Each path below is one point turned by a fixed rotation once a step. After each direction that follows a path, write how fast that rotation turns it, in degrees a step (0 if it stays still).
Each turn is a multiple of 5 degrees from 10 to 175, or 0.
Each row of a path follows its step; steps can be skipped.
path 1
step 2: [-30, 7, -10, -23, -3, 8, 3, -16, 13, -18, -37, 15, -11, -19, -20, 15, -21, -30, -8, 10, -20, 8, -26, -2, -8, -9, -13, -10, 3, -16, -8, -22, -25, 3, 8, 4, 17, 4, -4, 6, 15, 7, 15, -24, 11, -8, -16, -34, 3]
step 5: [-16, 1, 14, 9, -9, 0, -5, -46, 25, -6, 2, 24, -8, -6, -25, 4, -42, -23, 10, -42, 6, 12, -8, -2, 12, 10, -27, -18, 15, 0, 3, -1, -5, -18, -10, 3, 4, 3, 17, -1, 5, -12, 20, 1, 20, -23, 5, -4, 4]
step 9: [13, -7, -13, 21, -9, -8, -9, 3, -9, -20, 23, -9, -5, -7, -22, -2, 11, -12, -2, 7, -10, 0, -40, -22, 17, 21, -12, 17, -10, -36, 8, 6, -6, 13, 24, -24, 31, 14, 5, 11, 5, 36, 6, -15, 3, 11, -10, -21, 1]
step 15: [9, -12, 20, -1, 8, -34, -8, -21, 9, 6, -15, 11, 16, 17, -34, -8, -19, -7, -23, -20, 14, -13, 2, -17, 4, 1, 4, -6, -16, 18, 19, 2, 17, 5, 36, 6, -7, -2, 10, -24, 22, 16, 2, 2, 40, 14, -18, 0, 2]
step 16: [-25, -34, 16, 6, -24, 4, -12, -8, 14, -15, -6, -6, -43, 10, -26, 26, -2, -6, 19, 0, -10, 2, -26, -4, -3, 12, -18, -19, 5, 8, -9, 11, -23, 21, 8, -7, -8, -25, 4, 7, 19, 12, 4, -27, 20, -1, -11, 16, -20]
step 19: [7, 0, 27, 38, -3, 3, -17, -4, 27, 3, 5, -3, -1, -16, -37, 18, -25, -14, 22, 8, 4, 20, -22, -11, -13, 2, -3, -21, 10, -8, 3, 34, -24, -3, -6, 9, 19, 7, 1, 9, -19, -4, -4, -16, -9, -1, -19, -19, -12]
step 20: [15, -1, -20, -4, 3, -9, 12, -37, 9, -19, -10, 20, -3, -17, -11, 2, 1, -30, -26, -18, -7, 29, -21, -13, 15, -16, 18, 8, 16, -17, 2, 18, 21, 7, -6, 11, 24, 1, 4, -13, 32, 7, 3, -6, 18, 3, 2, -38, -2]
Speeds:
[8, -3, -8, 2, -1, 5, 0, 2, 2, -3, 5, -15, -5, 3, -3, 5, -6, 2, 4, 5, -3, -3, 3, 1, 7, 1, 0, -2, 2, -1, 0, 9, -5, 5, -5, 5, -5, 1, 0, 7, -7, 0, 3, 1, 3, 2, -1, 10, -6] : 140
[-6, -7, -3, 3, -10, 8, 2, -1, 3, 2, -6, 12, 1, -1, -1, 4, 0, 7, 1, -3, 1, -4, -3, -5, 1, -3, 1, 8, 4, 2, 2, 5, 4, -1, 0, -3, -5, -4, -1, -5, -11, -4, 2, -6, 4, -2, 7, 9, 1] : 140
[-1, 0, 1, 9, 0, 6, -5, -2, 6, -8, 7, 1, -1, -10, 2, 4, 4, 1, -1, -6, 3, -2, 3, -2, 6, -2, 3, -9, 3, -10, -1, 2, 7, -6, -7, 3, 7, 8, 1, -1, 5, 1, 0, 1, -4, 5, 7, 2, 4] : 25
[-2, 5, 2, 3, 2, -9, -2, -4, 7, 6, -1, -4, 1, -2, -3, -6, -1, 3, -5, -3, -8, -7, 4, 7, 8, 4, 9, 3, 2, 6, 2, 4, 9, -3, -3, 2, -3, -4, -5, 0, -2, -4, 0, -7, -3, 7, 1, -6, -5] : 155
[0, -6, 16, 3, 9, 1, 5, 2, -4, -3, -4, 1, 0, 2, -6, 2, -6, 4, 9, -3, 3, -2, 1, 8, -4, -1, -4, 4, 1, -6, 7, 5, 3, 1, -3, -3, 1, 1, 2, -2, 0, 2, 11, 4, 4, 6, -1, -5, -4] : 100
[1, -2, -1, 7, -3, -5, -7, 10, 1, -5, -13, -3, 2, -3, 2, -8, 2, 2, -1, 3, 3, 0, -1, 2, -3, -4, 5, -6, 7, 0, -3, 2, 1, 4, -2, 4, -3, 8, 0, -7, 2, -2, 5, -3, 8, -10, -9, -2, 2] : 85
[6, 0, -3, 1, 10, 1, 4, -1, 3, 3, 3, 1, 3, 2, 6, 4, -3, 3, -1, 2, -2, -6, 0, -6, 0, 10, 0, 6, 2, -7, 2, -2, 15, 9, 2, -1, 5, 0, 2, 0, 4, -2, -4, -3, 4, -3, -11, 7, 7] : 125
